[[-53 -70]
 [ 42  24]
 [ 40 -35]
 [-43  51]
 [-36 -31]
 [-38  47]
 [-53 -69]
 [-44 -34]
 [ 46  64]
 [ 40 -35]
 [ 43  26]
 [-34 -27]]
->
[[-70 -53]
 [ 24  42]
 [-35  40]
 [ 51 -43]
 [-31 -36]
 [ 47 -38]
 [-69 -53]
 [-34 -44]
 [ 64  46]
 [-35  40]
 [ 26  43]
 [-27 -34]]

[[-38  -1  10   9 -29  24  18  -8]
 [-21  41  29   5 -16  12  12 -14]
 [-66 -41  10  26  14  14 -12  11]
 [-57 -41  41   9 -43  -5  -1 -64]
 [-11  27 -10 -10  10 -22 -25  13]
 [ -9  38   6  24 -32  20 -23   0]
 [ 28  17 -16   5 -16  30  27  68]
 [  8  29 -12  11 -27  39 -19  30]
 [-21  48   6  23  33 -11   1   2]
 [  1 -12  -6 -11  15   5 -39 -21]
 [ -3  12 -35  -3 -48  -3  -3  74]]
->
[[ -1  10   9 -29  24  18  -8 -38]
 [ 41  29   5 -16  12  12 -14 -21]
 [-41  10  26  14  14 -12  11 -66]
 [-41  41   9 -43  -5  -1 -64 -57]
 [ 27 -10 -10  10 -22 -25  13 -11]
 [ 38   6  24 -32  20 -23   0  -9]
 [ 17 -16   5 -16  30  27  68  28]
 [ 29 -12  11 -27  39 -19  30   8]
 [ 48   6  23  33 -11   1   2 -21]
 [-12  -6 -11  15   5 -39 -21   1]
 [ 12 -35  -3 -48  -3  -3  74  -3]]

[[ 10  12 -20 -56  -5   7   3  -1]
 [ 41 -25  31  15  50  33 -47 -52]
 [ 52  -2  -6 -23 -50 -44  16  -7]
 [ 28 -35  62  -7  34 -41 -19  -3]
 [ 17  54  -1 -16  17  45 -43  16]
 [ 69   3 -46  21  54  14  59  -7]
 [-38 -77 -30 -15  18  29  -9   1]
 [ 24  -3  -9  -9   9  -2 -31  47]
 [  2  46   7  14  35  17   2  30]
 [-22  15  22  31  18  -3  34  17]
 [ 26   7 -43   9  -5 -37 -53  15]
 [-33 -74 -29  -2 -22  -6  13 -38]]
->
[[ 12 -20 -56  -5   7   3  -1  10]
 [-25  31  15  50  33 -47 -52  41]
 [ -2  -6 -23 -50 -44  16  -7  52]
 [-35  62  -7  34 -41 -19  -3  28]
 [ 54  -1 -16  17  45 -43  16  17]
 [  3 -46  21  54  14  59  -7  69]
 [-77 -30 -15  18  29  -9   1 -38]
 [ -3  -9  -9   9  -2 -31  47  24]
 [ 46   7  14  35  17   2  30   2]
 [ 15  22  31  18  -3  34  17 -22]
 [  7 -43   9  -5 -37 -53  15  26]
 [-74 -29  -2 -22  -6  13 -38 -33]]

[[-43  38 -41 -54  42 -43 -45  44  37  37 -48]
 [-57  40 -55 -39  44 -29 -58  47  39  38 -60]
 [ -5 -31  -6  52 -34  51  -5 -33 -31 -30   1]
 [-29  37 -29  56  43  57 -25  33  35  35 -20]
 [-37  67 -37  64  73  58 -33  62  64  65 -28]
 [-37 -54 -36  43 -60  45 -33 -54 -52 -53 -29]
 [ 45  31  44 -47  36 -49  42  36  31  31  37]]
->
[[ 38 -41 -54  42 -43 -45  44  37  37 -48 -43]
 [ 40 -55 -39  44 -29 -58  47  39  38 -60 -57]
 [-31  -6  52 -34  51  -5 -33 -31 -30   1  -5]
 [ 37 -29  56  43  57 -25  33  35  35 -20 -29]
 [ 67 -37  64  73  58 -33  62  64  65 -28 -37]
 [-54 -36  43 -60  45 -33 -54 -52 -53 -29 -37]
 [ 31  44 -47  36 -49  42  36  31  31  37  45]]

[[ 71  33   8  16  27]
 [ 40  22  52 -53 -24]]
->
[[ 33   8  16  27  71]
 [ 22  52 -53 -24  40]]

[[ 46 -29  10  14  12 -17  19 -23 -10 -10 -35 -44  41]
 [ 46 -29  10  16  11 -14  21 -24  -8 -11 -37 -45  41]
 [ 66 -42  15  20  20 -24  28 -33 -13 -13 -51 -64  58]
 [ 69 -38  17  22  16 -27  28 -31 -17 -17 -52 -64  60]
 [-40  25 -11 -13 -12  16 -20  21   7  10  32  37 -37]
 [ 45 -28  11  14  12 -18  20 -21 -10 -11 -35 -43  41]]
->
[[-29  10  14  12 -17  19 -23 -10 -10 -35 -44  41  46]
 [-29  10  16  11 -14  21 -24  -8 -11 -37 -45  41  46]
 [-42  15  20  20 -24  28 -33 -13 -13 -51 -64  58  66]
 [-38  17  22  16 -27  28 -31 -17 -17 -52 -64  60  69]
 [ 25 -11 -13 -12  16 -20  21   7  10  32  37 -37 -40]
 [-28  11  14  12 -18  20 -21 -10 -11 -35 -43  41  45]]

[[-19  35 -23   6  19  -1 -21  36   8 -29]
 [-31  16 -24  -2   3   1 -14  11  -3  -5]
 [ 22  22 -24   5  13  -1 -20  19   8  64]
 [ 19 -24  15  -6 -16   5  14 -26  -9 -29]
 [ 12  39 -27  12  26  -7 -29  41  16 -45]
 [ -3 -33  23  -9 -19   1  17 -35 -12  36]
 [ 50  35 -41   3  16  -7 -29  28   4   8]]
->
[[ 35 -23   6  19  -1 -21  36   8 -29 -19]
 [ 16 -24  -2   3   1 -14  11  -3  -5 -31]
 [ 22 -24   5  13  -1 -20  19   8  64  22]
 [-24  15  -6 -16   5  14 -26  -9 -29  19]
 [ 39 -27  12  26  -7 -29  41  16 -45  12]
 [-33  23  -9 -19   1  17 -35 -12  36  -3]
 [ 35 -41   3  16  -7 -29  28   4   8  50]]
